500 stands for zero in the data rows.
Some points, one per row:
586   0 791 571 810 685 999 331 718 456 137 715 621 568 253   0 272 337 888 360 629 860 661 378 175 964 266 799 438 477 734 767 656
477 453 414 487 325 472 634 353 589 494 503 656 554 617 419 440 540 660 614 369 416 503 608 552 495 528 488 359 367 496 217 468 473
607 204 629 529 496 516 760 543 504 514 414 535 531 343 446 443 375 503 585 344 580 573 593 409 447 685 357 608 568 500 574 516 716
521 875 377 400 285 490 251 636 320 562 775 475 362 500 504 818 453 616 210 479 489 250 496 474 727  99 622 113 534 508 446 397 388
296 119 761 574 457 470 554 486 621 550 310 460 517 395 383 328 445 510 482 503 612 709 646 266 375 763 223 605 502 533 693 567 504
475 999 113 463 178 307   0 575 451 661 802 121 415 489 777 956 592 639 263 423 502 128 262 687 774   0 799 256 631 466 283 307 537
489 713 522 591 350 363 431 386 296 667 755 550 360 505 482 469 506 561 308 485 363 494 424 520 557 517 360 420 566 463 421 242 431
366 645 442 531 460 538 377 506 457 650 706 321 672 315 716 706 699 470 333 416 404 186 518 788 528 389 697 488 524 482 431 299 639
362 999 214 570  96 226   0 575 336 729 967 107 100 627 657 999 680 630  59 539 432   0 233 617 929   0 910 258 522 461 241 165 518
536   0 756 598 809 608 999 288 849 392 223 756 761 471 323   0 260 246 862 384 557 945 700 258  87 999 217 835 469 503 680 615 517
598 300 675 502 603 538 588 488 636 444 316 964 345 641 413 365 499 443 541 598 523 483 650 667 721 472 525 327 251 422 424 780 473
474 999 294 534 273 365 110 657 470 713 848 157 367 594 783 910 684 574 227 483 467 270 431 594 742  35 748 356 549 416 383 221 542
488 161 711 639 475 586 755 549 482 420 472 760 511 509 153 143 578 424 531 635 464 597 616 366 465 768 437 588 436 665 687 572 435
478 796 461 548 394 379 435 516 547 611 625 194 605 583 747 712 503 540 403 454 481 331 417 615 461 368 620 463 459 404 399 445 644
782 174 657 646 852 724 864 427 464 412 227 736 705 440 234   0 485 370 691 545 647 683 582 368 267 838 299 755 493 565 849 664 366
425 999 217 557 263 211 273 623 407 689 908 339 274 683 668 865 514 557 234 509 442  85 348 739 831  71 668 310 468 547 352 366 462
494 340 645 446 433 684 669 414 425 435 306 555 465 519 264 228 501 445 608 347 506 429 487 537 381 682 606 494 524 598 674 385 519
697 470 650 491 471 568 562 757 491 262 225 562 537 519 224 358 484 641 501 537 396 712 443 292 455 555 361 556 439 667 608 514 532
491  92 718 508 697 654 806 555 601 311 311 642 572 569 170 228 355 325 639 516 507 731 621 336 190 828 397 687 441 559 651 534 389
377 999 323 501 359 397 130 680 238 668 770 227 324 548 679 774 488 601 331 474 393 273 340 528 673 149 531 349 487 461 203 357 563
699 287 586 633 525 633 794 364 641 533 472 703 561 466 373 188 492 352 646 512 638 541 545 596 406 734 337 563 558 435 619 464 501
500  76 539 479 519 615 823 448 658 436 447 865 556 526 295 228 476 300 711 435 565 669 657 423 420 802 389 430 438 447 555 462 396
619 509 362 624 597 374 296 555 636 429 533 335 514 563 652 567 341 505 451 515 476 424 419 445 520 439 584 553 558 560 540 496 468
411 971 346 372 291 430  61 721 458 540 583 304 401 553 663 984 675 489 274 504 405 168 262 760 732 116 676 321 483 435 316 269 448
559 640 465 460 496 604 445 538 453 506 648 469 376 538 415 561 642 341 414 444 507 216 578 634 621 407 777 525 472 487 462 178 572
502 999 386 582 497 268   3 635 332 621 742   0 368 384 864 846 553 730  19 451 381  11 401 646 813 122 881 499 463 627 357 342 565
353 416 601 508 581 427 892 328 387 629 601 580 481 438 556 353 546 404 518 450 640 338 538 553 486 547 386 590 518 466 560 344 435
610 401 447 450 485 539 451 659 477 371 276 666 565 588 614 626 643 604 529 532 294 565 605 641 340 657 404 501 544 570 476 458 552
299 222 685 489 553 522 741 530 687 395 291 546 592 615 510 310 492 477 648 401 600 648 516 277 457 840 164 562 527 388 451 515 580
388 961 316 510 198 460 163 736 241 635 798 274 397 510 513 901 471 518 302 477 391 154 277 627 638  74 574 224 543 469 235 282 507
610   0 649 559 674 660 999 397 741 353  22 937 661 425 212   0 573 371 858 328 586 821 696 406 169 999 204 718 393 606 598 758 496
578 232 731 659 637 538 884 461 573 470 442 655 532 383 283 112 355 465 653 399 543 694 575 522 298 783 400 640 405 596 578 684 398
429 462 535 463 584 457 721 386 408 494 360 411 495 548 569 285 466 563 711 450 534 616 426 509 364 591 398 531 535 559 575 627 543
579 678 439 461 502 369 179 570 420 601 464 344 473 513 726 611 564 709 451 496 391 381 655 618 707 139 743 529 543 545 543 484 756
479 623 422 499 654 420 261 427 498 594 561 452 582 398 703 625 654 575 423 368 572 422 605 524 579 324 631 572 540 365 410 338 685
672   0 707 630 692 740 999 469 690 309 256 926 658 366 257  19 375 187 862 615 615 999 677 210 255 999  45 667 491 450 776 871 371
576 127 548 549 506 569 922 467 650 557 354 628 653 467 562 324 375 523 809 384 673 623 609 621 313 615 329 501 557 518 788 874 526
622 462 570 551 637 657 752 483 457 365 436 620 630 593 338 118 519 426 667 628 522 640 430 441 363 586 461 580 557 528 701 576 397
681 705 442 621 614 546 504 479 386 522 554 393 642 508 372 389 528 481 403 561 572 336 389 521 568 362 470 608 489 529 556 451 389
318 820 442 311 323 537 291 442 421 474 676 176 510 544 600 773 514 582 380 541 405 233 368 558 617 266 720 346 588 476 495 340 551
531 846 486 642 455 449  94 502 381 539 741 423 425 612 396 700 407 654 357 499 345 586 502 460 429 277 625 450 531 394 301 426 568
614 168 602 509 559 540 703 410 586 392 284 733 560 471 283 188 538 458 660 501 477 697 501 479 386 704 507 635 460 597 629 541 467
499 206 623 554 572 458 681 390 592 541 501 670 661 318 614 328 577 435 426 510 317 457 640 833 392 740 468 640 491 599 617 539 300
766   0 739 443 731 658 999 386 549 410 165 713 593 482 324   0 267 360 875 392 590 956 511 188 166 951 418 790 360 745 795 678 582
311 999 280 291 268 297   0 453 284 689 733   0 363 590 789 999 593 744 127 408 517   5 351 658 703   0 891 279 613 335 171  97 643
599   0 676 526 495 716 969 499 571 332 218 771 582 369 271 139 351 389 779 514 605 878 475 289 278 940 162 434 528 503 776 922 346
416 170 697 580 674 577 844 465 630 353 482 791 497 593 341 190 454 480 695 417 404 799 681 327 416 767 508 591 345 530 423 597 621
615 216 487 521 677 562 625 538 587 485 352 737 511 477 382 189 508 430 646 489 523 746 656 466 429 743 203 538 559 421 583 530 431
392 695 406 431 400 543 628 682 449 610 595 342 465 587 496 570 437 506 544 264 441 363 488 545 435 381 540 392 451 499 378 396 610
350 999  33 296 159 186   0 750 242 716 904   0 322 492 826 999 799 765   0 579 484   0 304 555 999   0 931 127 463 351 103 207 477
Here are 16 more points, each followed by its number:
484 652 423 528 568 584 316 512 490 565 573 306 462 634 634 745 529 462 492 567 559 390 414 525 516 347 765 561 389 515 341 565 689 0
453 442 535 629 314 462 631 422 407 503 557 622 312 688 288 495 524 461 495 476 481 307 382 531 574 562 516 488 544 501 437 474 605 1
530 194 650 461 683 468 615 371 515 364  92 484 541 574 418 190 472 448 615 502 689 562 543 300 464 799 250 625 673 399 696 438 557 2
426 807 428 461 356 532 316 519 567 415 548 354 325 592 448 599 523 474 356 558 446 357 172 530 645 332 702 313 361 492 325 470 454 3
532 403 529 448 495 515 441 646 498 388 312 600 616 599 617 557 673 529 563 536 314 554 652 579 377 687 383 543 524 532 462 528 572 4
404 773 280 513 429 444 120 509 329 573 547 357 382 655 569 747 588 637 444 532 491 280 436 547 654 173 576 338 526 471 410 532 512 5
376 450 496 526 376 522 602 499 531 501 541 452 354 615 308 593 283 471 573 418 611 545 456 409 370 478 495 424 609 440 539 516 532 6
406 944 366 458 460 420  93 467 423 621 592 380 362 558 691 732 500 611 264 471 518 259 360 534 725 163 604 252 516 371 290 500 467 7
258 999 423 391 289 496  82 432 412 615 766 131 629 504 680 900 641 662 248 610 384 283 266 603 728  93 673 282 336 391 231 522 534 8
478 999  60 474 338 187  73 697 452 603 956 343 202 454 782 999 602 526 255 394 635 238 404 484 942   0 660 293 684 346 314 303 412 9
840   0 949 644 930 799 999 399 800 133   0 999 668 305   0   0 344 238 999 602 595 999 651  81  98 999  31 931 337 696 929 976 384 10
501 168 591 568 610 600 837 502 665 500 427 702 672 571 535 154 426 522 753 381 349 724 722 548 311 770 244 552 507 498 508 636 647 11
577 457 664 402 709 520 478 706 518 479 227 680 407 453 687 410 562 488 496 406 521 528 627 639 693 502 410 463 455 399 423 569 752 12
524 907 455 519 538 511 410 479 350 556 569 300 551 591 465 424 650 454 499 646 591 408 428 494 567 300 592 475 578 396 657 467 455 13
454 800 465 422 471 285 436 546 366 531 628 296 371 300 666 791 537 691 305 561 493 329 441 714 497 249 669 566 731 610 613 330 464 14
513 703 370 454 525 441 326 536 463 650 556 457 433 448 606 560 605 509 431 474 499 433 562 503 634 427 332 424 607 371 471 380 422 15
Which of these numbered points is nearest to each point below, ignoring the direction in which the first points spread most? Its number follows each.
353 490 568 374 448 645 533 369 538 516 487 469 719 421 496 482 670 515 602 634 457 626 441 514 479 475 588 447 307 486 484 709 554 > 8
410 378 526 480 461 539 679 455 511 486 503 587 394 530 347 503 301 452 623 444 648 706 513 351 274 579 521 483 578 504 680 590 468 > 6
477 492 477 508 425 488 382 502 360 525 515 367 506 520 566 650 508 581 559 564 585 342 644 460 623 350 503 406 538 510 540 641 514 > 5
238 999 345 326 334 530  65 415 453 534 764 156 585 526 733 891 637 629 320 656 362 272 268 614 735   0 781 293 342 494 208 463 556 > 8
583 135 507 380 655 596 636 521 518 374 264 802 715 555 573 388 598 525 599 519 304 752 718 529 198 793 392 654 463 635 497 616 480 > 4
653 329 448 555 623 523 571 522 629 487 551 597 365 392 538 466 430 302 509 406 623 501 629 511 482 647 682 609 593 537 614 482 471 > 9
722 553 448 593 734 579 572 469 405 487 428 515 614 427 385 269 575 356 491 569 613 451 423 476 449 459 526 673 492 517 649 525 391 > 13
397 888 363 463 467 398 168 436 501 739 673 150 489 610 664 841 459 561 342 424 506 276 370 612 583  85 698 461 392 384 309 319 655 > 0
510 673 529 471 507 305 572 561 408 505 596 413 442 240 603 690 536 659 330 555 492 435 473 718 473 403 616 604 688 668 635 411 445 > 14
446 999 382 482 560 540 202 431 274 588 699 186 499 623 585 594 631 573 337 615 493 232 303 502 593 129 600 470 530 464 473 400 422 > 13
377 834 365 518 297 367   0 449 367 648 751 116 390 594 825 714 610 507 217 459 367  49 435 546 915 298 701 399 493 477 321 254 617 > 2
533 888 294 473 433 370 184 649 434 684 645 402 421 529 623 709 604 516 375 512 461 355 461 632 681 258 403 403 620 369 383 310 407 > 15
613 738 231 341 483 386 205 634 448 515 436 293 432 458 685 561 527 508 441 429 444 474 508 478 585 402 619 408 579 461 470 387 336 > 15
258 140 665 485 580 533 692 442 684 381 249 548 601 664 573 276 497 429 650 376 569 665 567 296 390 905 113 569 465 354 491 617 570 > 2
460 489 495 481 484 458 332 599 554 543 397 519 458 361 517 519 682 502 430 479 485 527 550 337 748 530 427 479 462 425 405 458 645 > 15
276 999 250 417 202 345   0 503 345 675 822   6 277 571 657 999 618 593  47 575 464  67 103 592 882   0 924 216 314 425 147 372 445 > 3
857   0 999 576 881 910 999 460 708 257   0 999 746 321  49   0 276 111 999 505 536 999 916 345  44 999   0 841 426 634 968 934 461 > 10
390 819 475 587 403 452 145 588 484 583 557 307 379 574 631 764 501 530 294 451 590 310 387 508 706 341 443 306 487 240 281 615 525 > 7
446 999 495 615 185 422 157 719 288 502 785 270 328 566 361 798 698 561 121 604 407  98 376 606 837 203 658 340 499 468 391 205 496 > 1
563   0 755 419 585 630 869 370 632 309 256 834 688 448 324 139 551 401 750 673 431 899 658 462 217 999 408 663 473 585 714 732 420 > 4
383 999  57 188 190 361   0 494 107 745 915   0 502 405 861 999 567 689   0 614 355   0  94 623 876   0 982 180 447 570 206 179 359 > 8
448 895 274 409 319 364 153 537 322 608 679 239 376 590 691 922 579 703 243 589 490 120 513 567 786   0 727 336 622 496 425 443 534 > 5
364 881 420 511 461 326 227 481 537 550 749 203 259 589 654 834 552 574 275 433 611 212 594 469 667 285 750 505 634 432 405 103 537 > 2
432 239 634 518 532 649 642 438 636 396 344 572 512 526 344 268 454 385 596 551 556 690 372 301 423 775 492 493 273 550 515 799 424 > 3
482 367 634 593 566 612 822 603 601 490 502 469 508 604 405 292 311 346 543 363 515 560 497 311 338 679 394 564 510 545 658 397 585 > 6
420 181 591 585 804 575 725 305 613 594 473 629 709 475 477  93 429 401 590 328 415 581 692 503 256 769 476 663 349 577 473 532 499 > 11
650 412 540 573 490 489 506 560 607 308 412 542 405 441 362 544 514 479 461 622 511 655 304 394 607 526 445 592 455 503 498 451 439 > 3
464 942 371 426 314 256 250 550 375 662 638 286 477 550 671 821 692 543 155 551 535 136 325 624 838 122 435 447 524 421 510 215 545 > 15
481 337 469 527 536 472 676 365 351 545 446 593 660 552 481 449 442 605 546 733 548 613 472 393 440 537  49 522 536 499 591 821 403 > 5
438 543 614 635 509 591 376 327 394 551 599 554 469 410 460 450 392 532 452 425 478 621 363 427 383 527 389 428 560 353 370 565 550 > 7
424 687 404 438 373 440 105 601 355 474 559 338 355 514 549 425 627 600 379 543 374 438 522 430 807 384 673 362 516 585 517 483 471 > 5
683 103 507 544 592 663 775 512 650 432 392 664 503 348 391 260 473 301 712 635 597 797 578 307 455 799 185 557 573 450 683 650 392 > 15
551 466 569 483 434 462 469 514 434 467 438 407 501 511 434 609 275 560 499 452 534 556 434 447 367 420 552 478 488 531 606 498 483 > 6
632 496 477 559 573 513 719 342 456 637 469 294 685 485 724 303 308 595 532 247 412 277 499 695 219 490 451 552 542 580 534 526 536 > 11
349 181 578 371 529 665 639 334 566 389 448 512 702 496 448 378 441 405 755 621 498 685 577 475 311 642 601 569 504 598 679 659 458 > 8
265 999 169 467  95  83   0 517 159 935 999   0 278 557 999 999 602 837   0 425 390   0 266 816 999   0 899 132 531 402 102  82 690 > 11
627 129 680 614 662 551 950 412 694 494 346 689 652 496 619 125 407 475 619 411 427 773 529 434 207 826 447 664 453 601 656 657 638 > 11
